One hidden turn or mirror swaps the rows below in pairs. Which row is each named row swapped with?
The rows were stretched afterwards, more along some directions than others.
baz: [ 15 -23 -38  -3 -20  19  -7  22   0 -18   0  -3  13  -9   0  20 -11 -22
  19   7 -20 -10 -21  -5 -18]
muzi: [  7  11 -27   3 -15   8  -4   8   0   0  17  -6 -10 -12   3   1   2 -18
  30  12   4 -21   5  52  -4]
fav: [ 13   5 -34  16   3  21  -1  33  -1 -11   5  10  -8 -18  -7  -3  15 -27
   4  17   2 -19  -1  42   4]
Mugi: [  4 -21 -52 -11 -35  14 -19   3 -14 -12   6 -14  22  -9   4   7   2 -15
  -5   6   4 -13  -3   9 -16]
nunal: [ 13 -11 -22  -8 -10   8 -13  17  -7  -7   6  19  -3 -19   4 -13  -3 -14
  25  16 -13  -1  22  53 -32]
Sopiv: [ 17   4 -36  10  -6  19  -1  34   1  -2   4   7   0 -15   0  -1  17 -22
   0  22   0 -17 -17  39  -6]
gevil: [  1 -25 -38  -9 -27   3 -16  -7 -11 -14   5 -18   7 -11  13  21 -25 -25
  24  10   4 -15  22  39   8]
rudig: [  6 -21 -34  -2  -1   0 -18  10 -16 -25 -19  -1  -2  -2   0  -4  -5 -22
   7  15  12 -14   8  26   1]
buvi: [ 21   9 -28   3 -17   3  -5  -1   8  -1   2  -3   2 -17   4 -14  -6 -10
  30   9   8 -14   6  39   5]
mul: [-16  -9  -7   1  -2  22  -3  17  -3 -12  13  -8   9  -3   2  26  -9  -7
   6   4  -1   6  -3   0 -25]
kib: [ -5 -18 -36 -11  -4  -1 -25   2 -10 -23 -12  -3  -1  -4   4 -10  -4 -19
  11  13  19 -23  24  34   3]
duv: [ -4   1  -9 -15 -22  10 -14   9 -16  -2 -11   0  -9  13  -9 -18  10 -15
  37  11 -15   3  12  22 -28]
Fop: [ 18 -24 -31  -7  14  -1   6   1 -13  -9  -6 -28 -13  11  10  15  -9 -33
  15  12 -29  13   7  25 -12]
zata: [-14  -7 -16   9  -5  33 -10  24  -9  -8  10  -3   4  -4  -7  20  10 -10
   9   4  -1  -7 -16   3 -27]
Bemiv: [  9  -3 -23   4   4  17  -2  17  -1  -1  12   4  -6 -15  -2   3  18 -22
  -9  10  14 -20  -7  29  -7]
reri: [ -5 -10 -35  -4  -3  -2 -13 -13   2  -8  -5  -6   3   3  17  19  -3   0
  13  -3  15 -30   2  21   9]
kan: [ -3  -9 -30 -27 -17  21  13   9 -19  -6  12   6   8  -8  20  28   1 -21
  17  12  -1 -22   9  38  -9]
munup: [  9 -25 -29  -3   0   0 -20  -1 -22 -22 -18  -4 -10  -5 -11 -13   5 -22
   4   8  22 -14  13  17   2]
Vido: [ 11  -9 -22 -25 -22  20  12  19 -25  -8  14  12  11 -20  17  19   0 -24
  15  12   0 -16   8  44 -13]
kotat: [ 21 -18 -11 -29 -13  -4  -4  -4  -6  -7   2  -1 -22 -15  16   3 -21 -29
  40   6 -11  -2  25  41 -19]
kuz: [ 10 -18 -17 -10  -7   2 -11   6  -8 -11   1  11  -7 -14   2 -20 -13 -14
  22  13 -10  -3  29  52 -31]
fuge: [ 23  -8 -29   6   4  -6  -6 -11  -7  -6   4  -3  -7   2  16 -15  10  -3
   1  13  -8   2  13  19   8]
Disom: [  8 -34 -37 -11 -25  -1 -13 -15 -12 -18   1 -18   6   1   9  15 -24 -19
  26   7   2 -13  28  34   2]
zusu: [  7 -20 -27   0   6   0 -17   8  -5 -25 -19  -4 -11  -1   5   0  -8 -23
  25  12  -2 -11  25  24  -7]
fufo: [ 17 -17 -28 -11 -16  22  15   7 -29 -13   4 -19  -8 -12   6  17  -2 -31
   7   8   1   9  -1  15 -14]
vila: [  3  -2 -42   3 -11  20  -3  28   1 -11  12  -1  -2 -17  -3   7  14 -29
   0  23   4 -19   3  52  -6]
Napo: [ 17 -12 -35  -1 -14  12   1  17  -7 -19  24 -18  -6 -21  -4  17  -2 -29
  -6  13  12   7  -5  23  -6]
vete: [ 22  -3 -34   0 -14   0  -1  -7   1  -6  10  -6   0  -9   9  -3  -6  -9
  26  11   7 -15  14  47   2]
pumup: [ 14  -9 -44   4   6  13   3  13 -14 -32  -6   4  11  -5   9  -3  -8 -14
   5  13  -9  -3   6  24 -15]
vul: [ -7 -12 -35  -2 -14  10 -12  -9   1  -7   0  -6  11  -3  17  26  -4  -5
  10  -2   4 -24  -7  19   1]
gab: [  1 -11 -33  -8   9  -5  -6 -15 -11 -36  15 -10   2  -5   9   9 -10 -17
 -14   7  19  -6  19  17  -5]
Lom: [ 17 -10 -25   4  -1  -5 -13 -10  -3   3   5  -8  -6   9  14 -10  11  -1
   1  11 -11   0  15  14  -1]
ruk: [ 24 -24 -22 -30 -19   0  -2   6  -5  -8   0  -6 -22 -19  13  12 -22 -37
  38   8  -6  -3  21  45 -19]
buze: [-11  -2 -25  -3 -16  19 -19  11 -14  -7   1   9   0  10  -8  -1  12 -14
  31  15 -18  -5   5  11 -24]
kizub: [ 14 -21 -46   6   0  11  -3   8 -12 -40  -9  11  10  -7  -4 -18  -6 -10
   1  13   2 -13   4  18 -13]
Bovis: [  9 -28 -35   3 -15  12 -12  13   7 -27  -2  -1   4  -2  -5   5 -10 -16
  12   6 -11 -17  -5 -10 -16]
giko: [-10  -8 -34 -15 -27  20 -26  -1 -12 -13  -2  -6  21  -5  -2   1  -7 -10
  10  -3  15 -13 -13  16 -17]
Mutez: [  7 -32 -35  -6 -24   6  -9  -4 -12 -22   1 -13  14 -12   7  18 -28 -26
  19   8   2 -10  24  33   5]
vadat: [ 22  -5 -39   0   7   9   2  24  -2   1   1   4  19 -19  18  10  -2  -6
  12  10 -10 -18 -18  40 -10]
kifi: [ 12   8 -35   3 -18   7  -6   1   3   1  13  -8   0 -17  10   0  -4 -15
  24  15   5 -14   8  52   5]
guv: [  8 -10 -42 -23 -27  28   4  14 -28  -6  11  14  11 -15  17  23   4 -26
  20  14  -5 -22   2  34  -7]
bomi: [ -9  -6 -21 -10 -17  12 -12   8 -13  -3  -4  -1  -4  14  -5  -8  14  -9
  32  16 -19   0  14  16 -23]
zeme: [  5 -14 -36  -8  -6  -1  -4 -15  -8 -13   0  -7   4  -6  20  24  -7  -7
   5   2  14 -23   8  28   9]
Fizus: [ 24 -22 -22 -26 -12  -6  -5  -4   0 -12  -2  -4 -25 -12  12   2 -21 -28
  41   7  -8 -10  26  40 -13]
vitif: [  8  -9 -19 -10 -18  16  -8  13  -5   0   7   9   0 -15   3  -5  -5 -16
  28  14 -23   2  11  53 -40]
zimu: [ 18 -23 -30  -6  10  -4   3   9  -9 -11  -8 -24 -17  11   5  14 -12 -34
  19  12 -30  12  10  27  -8]
zabo: [ 10   9 -33  13  -4  13  -8  26   5 -12   6  12  -4  -5   1   0  11 -17
   0  19   5 -22   2  38  -4]
puge: [  3 -21 -34   0  -5   7 -24  14 -13 -22 -18   3  -1  -9  -3  -5  -4 -23
  16   7  12 -26  13  21   9]
bak: [ 18  -6 -38   2   7  13   4  20   0   4   5  -2  21 -19  18  20   1  -8
  12   9 -11 -17 -25  34 -16]
buza: [ 13 -13 -26 -13  -8  22   8  10 -28 -10   1 -15 -19  -3   6  11   6 -31
  12   5   3   0   2  15  -6]
zus: [ 20 -19 -13 -23 -16  -5  -2   3   3  -8   3  -3 -28 -18   6   5 -21 -31
  38   5  -6 -10  26  42 -18]
Fub: [ 23 -17 -38  -7 -19  16   1  14 -21 -26  20 -13   0 -15  -6  12  -2 -35
  -4  14   0  12   2  24  -4]
dilin: [-14 -18 -34 -16 -19  12 -22  -7 -15 -15  -2 -18  10  -1   3   4 -14 -15
   1   0  21  -6  -1  19 -15]
pive: [  3 -31 -38 -13 -28   4 -13  -3 -27 -17   4 -17   1  -5   9  14 -19 -29
  26  10   2 -17  28  44   3]
Leka: [  7 -19 -26  -4  -8  14 -10  13  -3 -10   8   9   1 -11   2  -5  -8 -15
  20  17 -21  -2  18  52 -38]
gude: [ 16 -13 -44   2   1  17   0  13 -18 -29  -7   6  14  -4  -1 -11  -5 -16
   5  15 -14   0  -8  22 -19]
fova: [ 20 -25 -47  -4 -18  -2 -25  11 -24 -30 -20   6   4  -5   5 -11  -5 -18
   7  17  14 -21  24  27  11]
sol: [ 13 -17 -15 -30 -13  -1  -6   1  -3  -7   1   1 -27 -10  14   8 -19 -34
  38   5  -8  -6  30  45 -20]
kufe: [ 18   1 -35   6   2  23   4  30   3  -3   7  10   4 -20  17   6  10 -20
   7  19  -6 -20   2  50 -13]
Tebo: [ 18 -17 -34 -19 -19  22   8   1 -31 -12  -9 -13  -6  -6  -1  -4   6 -26
  12   6  10  -5  -2  14 -10]
peb: [  5 -11 -16  -7   0  10 -11  13  -1  -6   7  11  -3 -12   4 -10  -8 -15
  21  15 -14   5  17  52 -41]
kop: [ 11 -21 -37   1 -14  15  -9  22   4 -19   1  -6  13  -6   9  23 -13 -17
  17   5 -18 -11  -7  -7 -16]
tagi: [-10  -5  -5   2  -5  21  -9   7  -2  -2   8  -8   5  -4   3  14   0  -4
  11   0   3  -3 -15  -9 -32]
Zibu: [ 15  -5 -26 -20 -23  19  12  10 -21  -2  -5 -18  -9  -7   9   7  -2 -23
  19   5   2   7   0  16  -6]
fab: [-11 -18 -11   7  -1  27  -6  14  -4 -17  15  -6   8  -3 -13  21   2 -11
   3   5   0  -4 -11  -9 -31]
lepud: [ 22 -17 -36   5   6  -6  -3  -5 -10  -7   8  -8  -8   8  15  -4  10  -8
  -5  15  -9   0  21  23  10]

Swapped with mul: Zibu
Swapped with Mutez: buvi
Swapped with kop: pumup
Swapped with gude: baz
Swapped with Mugi: gab
Swapped with guv: buze

